In the data rows, zero lies at 7.5, halfway between 7 and 8.
Here are some points:
[2 4 3 10 9 12 8 10]
[5 9 11 6 8 7 9 5]
[10 9 9 6 9 9 7 4]
[5 10 7 9 7 3 7 11]
[4 8 10 6 7 6 9 8]
[8 11 11 6 7 4 8 5]
[3 12 8 8 8 5 9 7]
[5 10 11 5 7 10 6 8]
[8 13 6 7 7 4 8 8]
[4 10 7 9 8 5 6 11]
[7 12 12 7 7 5 8 4]
[7 5 1 10 7 9 6 12]
[7 4 5 7 10 11 8 6]
[7 11 9 9 8 5 4 9]
[10 7 4 10 9 6 5 11]
[6 8 8 7 8 8 10 3]
[6 9 7 7 7 10 5 12]
[9 13 10 8 7 6 6 3]
Then 10 other points, each followed by its number:
[3 11 6 9 7 4 8 10] 0
[0 4 4 11 8 13 7 11] 1
[5 5 8 6 10 11 9 5] 2
[12 10 6 8 6 5 5 10] 3
[5 3 2 10 8 12 7 11] 4
[5 3 3 8 9 14 8 9] 5
[5 10 11 7 7 5 9 5] 6
[10 3 4 10 7 3 9 10] 7
[9 9 11 5 8 9 7 5] 8
[15 4 7 6 8 11 6 6] 9
Which two of these numbered points are nearest to each point below, ignoring the 2 directions in which the first points spread most? Their numbers follow each, nearest first.
[9 12 10 10 6 1 6 7] > 4 6
[6 9 9 5 7 8 9 6] > 5 4
[15 2 6 7 7 11 7 7] > 9 3
[7 9 11 6 7 6 8 6] > 2 4
[4 4 3 8 9 13 7 10] > 5 2
[2 9 9 7 8 9 9 7] > 1 0
[10 3 1 9 8 12 7 11] > 3 8
[5 11 12 7 6 4 8 6] > 6 4
[4 10 9 7 8 7 9 4] > 0 6
[6 10 7 11 7 5 4 10] > 4 5
[8 10 12 8 8 5 6 3] > 4 2
[2 3 3 11 8 12 7 11] > 1 6
[12 9 7 7 7 7 5 10] > 3 8
[14 9 4 9 5 5 6 10] > 3 9
[15 6 6 6 7 11 6 8] > 9 3
[9 0 4 9 9 8 9 9] > 7 3
[6 5 8 6 9 9 9 7] > 2 6
[13 9 9 6 5 5 7 8] > 3 9
[9 6 9 5 8 10 8 7] > 8 5
[7 4 6 6 9 15 6 8] > 8 5
[3 8 7 8 8 7 10 5] > 0 6
[2 6 3 11 8 9 8 11] > 0 6
[12 10 9 6 5 8 6 9] > 3 8
[11 1 6 8 8 7 9 8] > 7 3
